In the rows, zero is written as 128.
Named moves (each a turn or a mirror), then the moves between two rows, first move first; the first pair answered:
j555:
[173 135 126 145 159  80 144  98 183  91] |-> [201  86 114 172 107 137  85 109 117 137]
[137  89 104 164 134 133 110 153 143  77] |-> [132  95 105 164 146 130 114 143 152  65]
[142 141 141 100 155 121 135 123 115 162] |-> [142 140 135 102 146 133 141 125 112 164]
j452:
[110 139 112 153 100 143 136 128 173 103] |-> [114 134 119 138  96 168 160 137 134 120]
[105 141 107 156 101  93 145 116 178  70] |-> [102 134 108 165  78 150 169 129 142  74]
[ 97 127 100 141  77 138 165 133 133  94] |-> [ 92 131 106 120  78 134 181 127 108 121]
[142  92 116 118 130 153 109 135  96 124] |-> [144  91 120 107 139 132 116 124  91 138]
j147:
[ 93 160 162  91 151 107 186 139 118 178] |-> [150  81 144 103 156  84 168 162 109  71]
[114 144 139 119 162 138 131 138 113 123] |-> [118 133 142 111 165 121 142 137 112 125]
[159  99 143 102 171  76 136 142 110 106] |-> [146 127 130 162 168 171  97 147 137  79]

(2 to 3 moves a pair)
[147 105 169  94 184 112 203 161  96 130] |-> [104 189 158 171 183 172 141 136 181 130]
j452, j147, j147
[121 123 111  71 142 104 193 128 109 170] |-> [140  93 106  86 125  86 116 111 116 193]
j555, j452, j555
[ 97 179 145 151 129 167 150 116 172 122] |-> [118 133 162  84 139  97 183 126 125 141]
j452, j147
[110 134 125  88 114  56 134 108 116 205] |-> [144 100  95 155  84  78  47 112 137 151]
j452, j555, j147
[158 109 139 160 163 187  66 146 129 127] |-> [110 175 160 127 199 132 135 131 184 135]
j555, j147
[189  64 120 147 161 149  87 106  87 129] |-> [147 126 129 125 163 100  79  66 133 201]
j147, j147, j452
[119 181 116 132 140  94  82  83 186 145] |-> [141 152 119  97 139  56  87  82 159 168]
j555, j147, j555
[114 145 117 151 106 183  96 127 117 141] |-> [ 97 161 138  96 152  88 163 113 146 125]
j555, j147
[127 126 145 101 189  76 163 137 156 102] |-> [143  98 126 147 127 182  89 139  84 159]
j555, j147
[148 101 104 186 128 126  69 129 157  73] |-> [110 130 132  94 126  64 156  99 116 198]
j147, j452, j147
[154  70 131  98 130  76  58 132 106 136] |-> [151  99 115 153 111 184  59 143  86 122]
j147, j452
[149 116 102 147 114 116 117 145 136  61] |-> [133 132 112 147 111 177 152 154  84 106]
j452, j452, j147
[119 163 137 143 151 136 126 133 148 104] |-> [139 122 138 115 157 108 153 139 110 104]
j452, j147, j147
[119 129 130  88 148  59 137 126 139 132] |-> [142  94 114 148 131 124  93 148 125  80]
j147, j555
[189 110 126 119 116 151 138 136  96 168] |-> [197 105 123 137 126 155 130 148 114 111]
j555, j147, j555
[126 158 129 123 122 109 125 125 169 107] |-> [111 158 125 108 106 140 136 120 121 160]
j452, j555, j147
[139 109 124 140 103  91 114 118 160 107] |-> [123 129 132 113  90  91 143 114 133 157]
j452, j147, j147
[133 106 129 144 148 105  69 108 143 143] |-> [108 143 136 145 168 125 140 117 172  91]
j452, j452, j555
[ 62 159 122 120 143 166 147 129 117 173] |-> [130  76 109 132 141 152 119 153  90  93]
j147, j555, j147
[154 161 124 162  92 169 102 156 142 123] |-> [131 187 134 116 118 101 159 133 162 149]
j555, j147
[ 82 190 110 104  75 140 151 117 174 173] |-> [126 139  94 145  76 120 108 127 199  71]
j147, j452, j147
[ 71 136 111 133  29 171 172 131  87 186] |-> [ 62 162 127 116  79  42 146 100 181 170]
j452, j555, j452
[165  67 131 112 121 107 125 144  81 123] |-> [153 101 143 117 152  82 149 137 148  70]
j555, j452
[ 92 129 124 102  49 134 100  91  52 215] |-> [144  75  97 162  48 176  59 123  59 107]
j147, j147
[171 101  95 143 124 133  98 149 109  78] |-> [154 116 118 115 139 147 169 158  84  92]
j555, j452, j452
[130 141 132 138 140 104 144 152 156  72] |-> [128 124 137 102 106 108 132 137  93 178]
j555, j147, j147
[114 161 161 106 166  97 125 114 151 152] |-> [133 139 147 144 154 180 114 147 130  97]
j147, j147, j452
[150  88 135 115 135 137 126 146  95 132] |-> [123 125 145 100 145 118 119 118 116 181]
j147, j147, j452
[139 114 138 119 143 104 155 141 133 111] |-> [124 135 144 112 146 105 153 125 133 130]
j147, j147, j147
[ 84 161 150 130 169 162 156 134 113 144] |-> [ 90 151 144 154 165 187 146 144 126 118]
j147, j147, j147
[135 136 139 161 169 151 110 133 141  92] |-> [149 112 145 140 172 121 119 136 134  76]
j147, j147, j147
[122 137 146  93 178  71 149 133 137 114] |-> [138 118 141 119 164 159 165 164  83  89]
j147, j452, j452
[156  94 134  77 106  21 162 103 132 140] |-> [187  64 105 173  71 155  75 134 115  87]
j555, j147
[120 143 121  83 121 128 140 117  95 187] |-> [148 110 109 110 138  72 114 125 158  88]
j555, j452, j147
[141  65 102 128  74 101 105 122  98 172] |-> [142  69  96 146  71 133 101 130  82 164]
j147, j452
[115 126 120  98 135  95 189 138 141 113] |-> [140  97 102 130 119 158 160 156  95  95]
j147, j452, j555
[135  99 114 118 112  70 161 135 143  90] |-> [135 117  96 170  93 159 126 132 151  85]
j147, j555
[136 126 126 144 197  88  73 111 162 104] |-> [112 149 137 129 192  89  82  99 157 153]
j147, j147
[146  82 123 131 121 170 167 159  77  81] |-> [144  84 132 109 151  50 111 121 151  87]
j452, j452, j452
[159  99 102 151  97 129 127 135 123  82] |-> [141 104 119 109 109 133 181 139  92 115]
j555, j452, j452
[165 111 161 101 176  41 186 141 165  91] |-> [181  89 125 197 127 196  90 166 132  74]
j147, j555
[137  94 151  66 137 147 170 145  27 198] |-> [156  78 114 125 123  78  14 108 137 156]
j452, j452, j555
[175  66 117 127 127 138  94 146  93 120] |-> [146 119 116 171 130 186  81 142 131 108]
j555, j147, j555
[159  77 142 120 118 127 122 114  87 134] |-> [145 108 141 160 127 173 115 118 124  84]
j555, j147, j555
[169  69 130 105  95  98 111 143  86 145] |-> [147 107 130 146 115 182 157 167 106  74]
j555, j147, j452
[117 174 128 141 155 140 121 113 138 147] |-> [161 100 116 138 145 126  86 133  95 128]
j147, j555, j147
[131 133 152  98 103 127 143 133  74 151] |-> [156 106 149  94 113 102 130 140  74 126]
j147, j452
[115 173 121 145 180 129  73 108 180 157] |-> [124 159 112 164 152 177  55 119 153 158]
j555, j452
[140 135 144 138 127 162 122 118 134 104] |-> [155 123 143 134 130 146 128 125 126  94]
j147, j147, j147
[130 162 154 118 131  47 134 119 146 122] |-> [159 124 143 148 117 159 152 161  71  85]
j147, j452, j452
[145 105 124  84 139 155 167 133 103 167] |-> [171  74 108 115 139 142  98 144 126 119]
j452, j555, j147
[143 132 109  90 105  89 220 127 138 143] |-> [167 126  93 144 101 109 170 130 185  56]
j452, j147
[159  69 131 105 105  71 113 135 101 127] |-> [139  86 128 110 109 133 117 142  62 173]
j147, j452, j452
[122 174 147 144 141 153 151 143 121 146] |-> [154 104 137 133 119 122 101 144  92 156]
j147, j452, j555
[116 148 149 107 146 156 140 129  81 187] |-> [151  98 134 144 141 177 106 161  89 101]
j147, j147
[140 116 136 153 174 200 115 158  90  98] |-> [ 97 172 155 118 186 166 157 136 106 167]
j147, j555
[158  73 142  97 149 148 134 144  46 144] |-> [138 101 147  86 148 155 137 142  40 181]
j147, j147, j147
[143 112 132 124 117 152 148 132 105 124] |-> [140 117 129 133 130 102 117 115 152 113]
j452, j452, j452
[131 106 118 124 102  72 148 120 158 109] |-> [121 107 125 122  88 157 177 136  95 138]
j147, j452, j452
[120 124 111 162  86 176 135 134 120 121] |-> [139  97 120 113 100 139 148 137  81 155]
j452, j147
[ 91 143 135 147 151 162  93 116 123 151] |-> [102 129 127 158 139 118  86 119 149  99]
j147, j452, j452
[150 120 140 124 177  98  82 133 151 109] |-> [128 141 135 143 158 186 107 151 108 139]
j147, j452, j452
[141  95 148  92 190  56  78 125 130 138] |-> [ 98 176 144 128 162 182  98 131 119 192]
j147, j452, j147
